Some points, one per row:
[ 0.   0.4  0.2  0.1 -0.2 -0.3  0.2  0.   0.  -0.1 -0.1  0.1  0.3  0.
  0.3  0.2  0.6  0.3]
[-0.3 -0.1  0.2 -0.2 -0.1  0.4 -0.1  0.2  0.1 -0.3  0.3 -0.4  0.6 -0.1
 -0.1 -0.6  0.3  0. ]
[-0.1 -0.6 -0.2 -0.3  0.2 -0.3 -0.9 -0.2  0.4 -0.8  0.2  0.1 -0.2  0.2
  0.  -0.2 -0.2 -0.1]
[-0.4 -0.4 -0.2 -0.4  1.  -0.6 -0.5 -0.1 -0.5 -0.3  0.6  0.2 -0.3  0.1
 -0.9  0.1  1.2 -0.3]
[ 0.3 -0.3  0.3  0.5  0.  -0.3  0.1 -0.1  0.2 -0.5 -0.4 -0.1  0.1  0.
  0.   0.1  0.4  0.4]
[-0.7  0.1 -0.6  0.3  0.2  0.2 -0.6 -0.5 -0.4 -0.1  0.4  0.4 -0.7  0.
 -0.1  0.5  0.  -0.8]
[ 1.9  0.1 -0.2  1.5  1.9 -0.4  2.5  2.5 -0.4  0.1  0.   0.8  2.1  1.8
 -0.2  1.6  1.2  1.2]
[-0.5  0.  -0.3 -2.1 -2.3  0.  -1.3 -1.4  0.1 -0.1  0.2 -2.2  0.  -0.8
  0.1 -2.2  0.8 -1.3]
[ 3.4  0.   2.7  1.6 -0.1  0.1  3.5  2.9  0.1 -0.4  0.3 -0.9  1.5 -0.6
  0.2 -0.2  1.   1.4]
[-0.4 -0.3 -0.1 -0.7  0.1  0.3  1.1  0.7  0.   0.4  0.8 -1.1 -0.5 -0.8
  0.8 -0.9 -0.3  0.6]
[-0.4  0.1  0.1  0.2 -0.2  0.4 -0.6  0.4  1.3  1.5  0.9  0.2 -0.2  0.1
  1.2 -0.5 -0.2 -0.2]
[ 0.4 -0.3 -0.3  0.3  0.1  0.6 -0.3 -0.2 -0.3 -1.5 -1.   0.1  0.1  0.3
  0.2 -0.5  0.3 -0.4]
[-0.2 -0.3 -0.4  0.3  0.2  0.   0.8 -0.4 -0.2 -1.2 -1.1  0.6 -1.2 -0.3
  0.4 -0.7  0.3 -0.3]
[ 0.2  0.5 -0.1  0.   0.2  0.1  0.6  0.   0.2 -0.8 -0.1  0.3 -0.2  0.1
 -0.1  0.1 -0.5  0. ]
[ 0.6 -0.2 -0.2  1.5  0.  -0.3  0.6 -0.9 -0.3 -0.2 -0.2  0.9 -0.3 -0.3
 -0.4 -0.4 -0.1 -1.1]
[-0.9  0.  -0.5  1.   0.2 -0.1  0.  -0.6 -0.1  0.  -0.4  0.7 -0.7  0.5
 -0.2  0.4  0.6 -0.3]
[-0.1  0.  -1.  -0.2 -0.1  0.  -0.4  0.   0.3 -0.4  0.1 -0.5  0.  -0.4
  0.2 -0.3 -0.4 -0.2]
[-0.1  0.   0.7  1.2  1.   0.4  0.7  0.7  0.4  0.3  0.7  0.1  0.7  0.7
  0.3  0.7  0.8 -0.2]
[ 1.4 -2.2  0.8  1.6  3.4 -1.3  1.2 -0.8 -0.7 -2.5 -2.2  2.   0.3  0.8
  0.9  1.4  3.3  1.3]
[ 0.2 -0.4 -0.2  0.4 -0.1  0.5 -0.4  0.2 -0.7  0.4  0.5  0.5  0.5  0.7
  0.1 -0.2  0.4  0. ]
[-0.6 -0.2  1.8 -3.3 -1.1  0.2  1.4  0.8  0.1  0.   0.1  0.2  0.6 -0.9
 -0.2 -0.3 -0.6  0. ]
[ 0.   0.2 -0.3  0.3  0.2  1.  -0.8 -2.   0.2 -0.1  1.2  0.6  0.  -0.1
 -0.1  0.3 -0.3 -0.7]
[ 1.   0.4 -0.3  0.   0.2  0.5 -1.5  0.5  0.2  1.   0.7  0.4 -1.2  0.1
  0.8  0.3  1.  -0.3]
16 more points follow, each with its number after it:
[ 0.5  0.8  0.2 -0.2  0.   0.4  0.2  0.4  1.2 -0.2  0.7 -0.5  0.3  0.1
  1.4 -0.2 -0.1  0.2] 0
[ 0.8 -0.3  0.5 -0.5  1.9  0.2  0.4  0.2  0.3 -0.3 -0.4 -0.1 -0.1  0.9
  0.   0.  -0.3 -0.4] 1
[ 0.  -1.3 -0.6 -0.8 -0.2 -1.6  2.2 -0.3 -1.4  1.5 -0.4  0.   1.1 -0.3
  1.5  0.3  0.   0.7] 2
[ 0.8  0.6 -0.1  0.1 -0.1  1.1  0.4  0.2  0.7  1.3  1.1  0.2 -0.1 -0.3
  0.9 -0.5 -0.2  0.3] 3
[-0.7 -0.2  0.7 -1.9 -2.3 -0.2  0.  -0.7 -0.1 -0.6 -0.4 -1.9 -0.3 -1.1
 -0.9 -0.8 -0.6  0.4] 4
[ 1.4  0.  -0.3 -0.5  0.2  0.3  1.5  1.2  0.5 -0.1  0.5  1.   0.2  0.3
 -0.3 -0.1 -2.4  1.3] 5
[ 1.  -0.1 -1.7  3.4  3.9  0.1  1.6 -0.5  0.1 -0.1  0.1  6.8  0.3  5.6
  0.   3.3  3.8  1.4] 6
[ 0.7 -0.6  0.4  0.   0.1 -0.7 -0.1  0.7 -0.1 -0.1  0.4 -0.3  0.   0.1
  0.2  0.8  0.5  0.3] 7
[ 0.1  0.1 -0.4 -0.9 -0.9 -0.2 -0.4 -0.1  0.  -0.2 -0.2 -0.1 -0.2 -1.4
  0.2 -1.1 -0.7 -0.2] 8
[-1.4  0.2  0.7 -0.4  0.2  0.2 -1.1  0.  -0.4 -0.1 -0.6  1.2 -0.6 -0.5
 -0.9  0.4  0.5  0. ] 9
[-0.5  0.6 -0.6  0.4  0.4  0.2 -0.6 -0.4  0.1 -0.3  0.7  0.5 -0.7  0.3
 -0.2  0.1  0.1 -0.4] 10
[ 0.6 -0.2  0.9 -2.4 -2.5 -0.3  1.6 -0.8 -0.2 -0.4 -0.4 -2.4 -0.4 -0.7
  0.  -0.2 -3.5  0.6] 11
[-0.7  0.2 -0.3 -0.3 -0.2  0.3 -0.5 -1.   0.6  0.7 -0.5 -0.1  0.3 -0.2
  0.6 -0.3  0.1 -0.2] 12
[ 0.5 -0.1 -0.1  0.6  0.3  0.   0.2  0.2 -0.1 -0.2  0.4  0.1  0.3 -0.1
  0.1  0.5  0.1  0.2] 13
[ 0.2  0.2 -0.4 -1.   0.2 -0.1 -0.1  0.3 -0.1  0.3 -0.2 -0.5 -0.2 -0.2
 -0.2  0.4 -0.9 -0.3] 14
[ 0.2  0.   0.1 -0.1  0.3  0.2  0.5  0.6  0.4  0.1  0.4 -0.6  0.2  0.6
  0.1  0.4  0.3  0.4] 15
Which of these numbered points is nearest to each point below, looking only along the 5 directions in which the first points spread most? Its number follows each.
[ 0.1  0.  -0.3 -0.2  0.7 -0.1  0.9  0.   0.  -0.1  0.2  0.  -0.7  0.4
  0.4  0.5  0.5  0.1] > 1
[ 0.3  0.1  0.3 -0.5 -0.3  0.1 -0.2  0.6 -0.2  0.1  0.4 -1.1  0.7 -0.6
  0.   0.  -0.6  0.2] > 0
[-0.1  0.   1.   0.   1.5  0.1  0.1 -0.5  0.1 -0.6  0.   0.  -0.1  0.4
 -0.2  0.4  0.1 -0.5] > 1
[ 0.7  0.1  0.  -1.2 -0.2  0.3 -0.6  1.1 -0.1 -0.4 -0.1 -1.3  0.7  1.5
  0.  -0.3 -0.2  1.6] > 15
[ 0.2  1.5  0.2 -0.7  0.   1.6  0.4  0.  -0.5 -2.   1.  -0.1  0.   0.1
 -1.6 -0.3  0.3  0.1] > 14
[ 0.3 -0.3  0.1 -0.3  0.1  0.  -0.6  0.2 -0.2  0.4  0.  -0.5  0.   0.3
  0.1  0.2 -0.1  0.1] > 15
[-0.8  0.1  1.5  3.9 -1.6 -0.8  1.4 -2.   1.2 -0.1  0.   4.6  3.  -4.
 -0.2  4.6 -1.6  0.3] > 5
[-0.4  2.4 -0.3 -0.9 -1.5  0.7  0.3 -0.2 -2.  -0.3  0.2 -0.9 -0.7 -0.3
  0.7 -0.8 -0.2  1.1] > 8
[-0.5  0.1 -0.4  0.9  0.1  0.1  0.  -0.4  0.2  0.4  0.2  0.3 -0.7  0.3
 -0.5  0.6  0.5 -0.6] > 10
[ 1.3  1.5  0.   0.8  0.6  1.6  0.9  0.2  1.9 -3.2  1.5  0.2 -0.2 -0.3
 -0.3 -0.2  1.2 -0.3] > 13
[-0.9 -0.1 -1.1  1.2  0.9  0.  -1.1  0.1  0.1  0.2 -0.3  0.8  0.1  0.8
 -0.1 -0.5  0.6  0.2] > 10
[ 0.5  0.   0.2 -0.2 -0.3  0.   0.8  0.2 -0.3  0.1 -0.1  0.1 -0.2  0.1
  0.2 -0.4  0.9  0.1] > 7
[-0.7  0.2 -0.2 -2.4 -2.8  0.7  1.3  0.   0.2 -0.6 -0.4 -2.7 -0.1 -2.
  0.1 -1.9 -2.6  0.2] > 11
[-0.4 -1.8  0.8 -1.2 -2.4 -1.   1.6  0.9 -1.9 -1.8 -0.9 -1.7  0.5 -2.9
 -1.5 -2.7 -2.5 -0.3] > 11
[ 0.1 -0.6  0.4 -0.1  0.2 -0.9  0.3  0.2 -1.3 -1.8  0.3  0.7  0.1  0.4
 -0.1  0.4  0.2  0.1] > 1
[-0.1  0.   0.3  0.   0.2  0.   0.6  0.5  0.   0.1  0.1 -0.3  0.5  0.
  0.3  0.5  0.2  0.2] > 15
[ 0.1  0.2 -0.7 -0.1  0.   0.  -0.7 -1.1  0.5 -0.1 -0.1 -0.6 -0.7 -0.3
 -0.1  0.  -0.2 -0.3] > 12
[-0.2  0.1  0.   0.1 -0.1 -0.3 -0.3 -0.4  0.5 -0.1 -0.7  0.2 -0.1 -0.2
 -0.1  0.1  0.3 -0.2] > 12
[-1.3  0.1 -0.5 -4.5 -0.3  0.4 -0.3 -0.3  1.1  0.4 -0.4 -0.4 -0.8 -2.1
 -0.5 -0.7  0.6 -1. ] > 4
[-0.7  0.8 -0.4 -0.7 -0.4 -0.8 -0.6  0.5 -0.6  1.2 -0.6  0.4  0.5 -0.2
  0.8  0.  -0.9 -0.9] > 14
[ 0.6  0.2  0.2 -0.6 -0.2  0.1  0.2  0.3  0.5 -0.9 -0.2  0.1  0.   0.2
 -0.2 -0.1  0.5  0.1] > 7
[-0.4 -0.6 -0.2  0.4  0.1  0.1 -0.4  0.4  0.4  0.7  0.4 -0.1 -0.6  0.1
 -0.1 -0.2  0.6  0.3] > 15
[ 1.   0.3 -0.4 -0.4  1.3  1.5  0.2  0.3  0.   0.1  0.3 -1.5  0.5 -0.9
  0.5 -1.7 -0.3  2.6] > 0
[-0.1  0.2  0.1  0.3 -0.6 -0.7 -1.3 -0.6  0.1 -0.6  0.6 -1.3 -0.4 -0.1
 -0.6 -0.2  0.7 -0.4] > 12
[-1.6  0.  -0.7 -0.4  0.4  0.1 -1.  -0.3 -0.4  0.4 -0.3 -0.3 -0.6 -0.1
  0.3 -0.4  0.6 -1.1] > 12
[-0.8 -0.1 -0.4  0.2  1.   0.4 -1.1 -1.5  0.8  0.7  0.7  1.3 -1.4  0.1
 -0.3  0.   1.4 -0.4] > 10
[ 0.8  1.5 -0.3  0.1 -0.1  3.1 -0.3  0.2  1.9  4.2  1.9  0.2  0.   0.
 -0.8  0.1 -0.2 -0.4] > 3
[-0.5  0.   0.3  0.2 -0.2  0.1 -0.5  0.1  0.  -0.3  0.4  0.1  0.1  0.1
 -0.2  0.7 -0.9  0. ] > 14
[ 0.3 -2.6  1.3 -0.9  0.2 -1.3 -0.3  0.9 -1.  -0.4 -1.5 -0.8  2.1 -0.1
 -1.  -1.1 -0.2  0.6] > 2
[-0.7  1.4 -0.2  0.6  0.7 -1.5 -0.4  0.7  3.7  2.3  2.9 -0.7  0.7  1.
 -2.5  1.1  0.3  0.4] > 3
[-0.1  3.  -0.3  0.4  0.4  2.7  0.6  0.4  4.1  3.1  1.1 -0.3  0.   0.1
  2.8  0.  -0.1  0. ] > 3
[ 1.5  1.  -1.2  0.9  1.2  0.4 -1.   1.3  1.1  0.8  0.8 -1.9 -0.9 -0.4
  0.4 -2.2 -1.6 -1.8] > 3
[-1.8 -0.4 -0.6 -2.3 -1.8  0.  -0.5 -1.6 -3.  -1.6 -3.3 -1.2 -0.7 -2.
 -1.8 -2.5 -2.1 -1.3] > 4
[ 0.   0.7  0.   0.2  0.1  2.4 -0.6  0.6 -0.4  1.4  0.3 -0.2  0.1 -0.2
 -0.2  0.5  0.  -0.2] > 3
[-0.7 -0.1 -0.2 -4.8 -3.6 -0.4  0.5 -1.2  0.  -0.7 -0.3  4.  -0.6  1.6
  0.1 -1.4 -0.8 -0.7] > 4
[-0.2  0.  -0.1  0.7  0.6 -0.7 -1.1 -0.5  0.5  1.1  0.9  0.5 -0.3  0.5
 -0.3  0.7  0.4 -0.5] > 10
[-0.7 -0.2 -0.7  0.9  0.4  1.  -0.4 -0.3 -0.7  0.8 -2.   2.1 -1.1 -0.2
 -2.2 -1.  -0.6 -1. ] > 10
[-0.5  0.3  0.6 -0.6  0.3 -1.5  0.9  1.1 -1.9 -1.4 -1.3  0.1  0.4  0.3
 -0.4 -0.5 -1.2  0.1] > 2
[ 0.9 -0.4  0.2  0.9  0.1 -0.2  0.4 -0.3 -0.2 -0.2  0.2 -0.4  0.2 -0.3
 -0.4  0.2  0.6  0.1] > 13
[ 0.1  2.8  3.2 -0.7 -0.1  4.3 -0.2  2.2  4.7  9.9  8.2 -0.4  2.9 -1.6
  8.5 -0.3  0.7  3.1] > 3
[-0.5 -0.4 -0.3  0.6  0.5 -0.1 -0.8 -0.3  0.3  0.1  0.5 -0.2 -0.6  0.2
 -1.   0.3  0.7  0.5] > 10
[-0.7 -0.2 -0.2 -1.  -0.3 -0.5 -0.3 -0.2 -1.  -0.5 -1.4  0.2  0.3  0.
  0.  -0.2 -0.8 -0.3] > 9
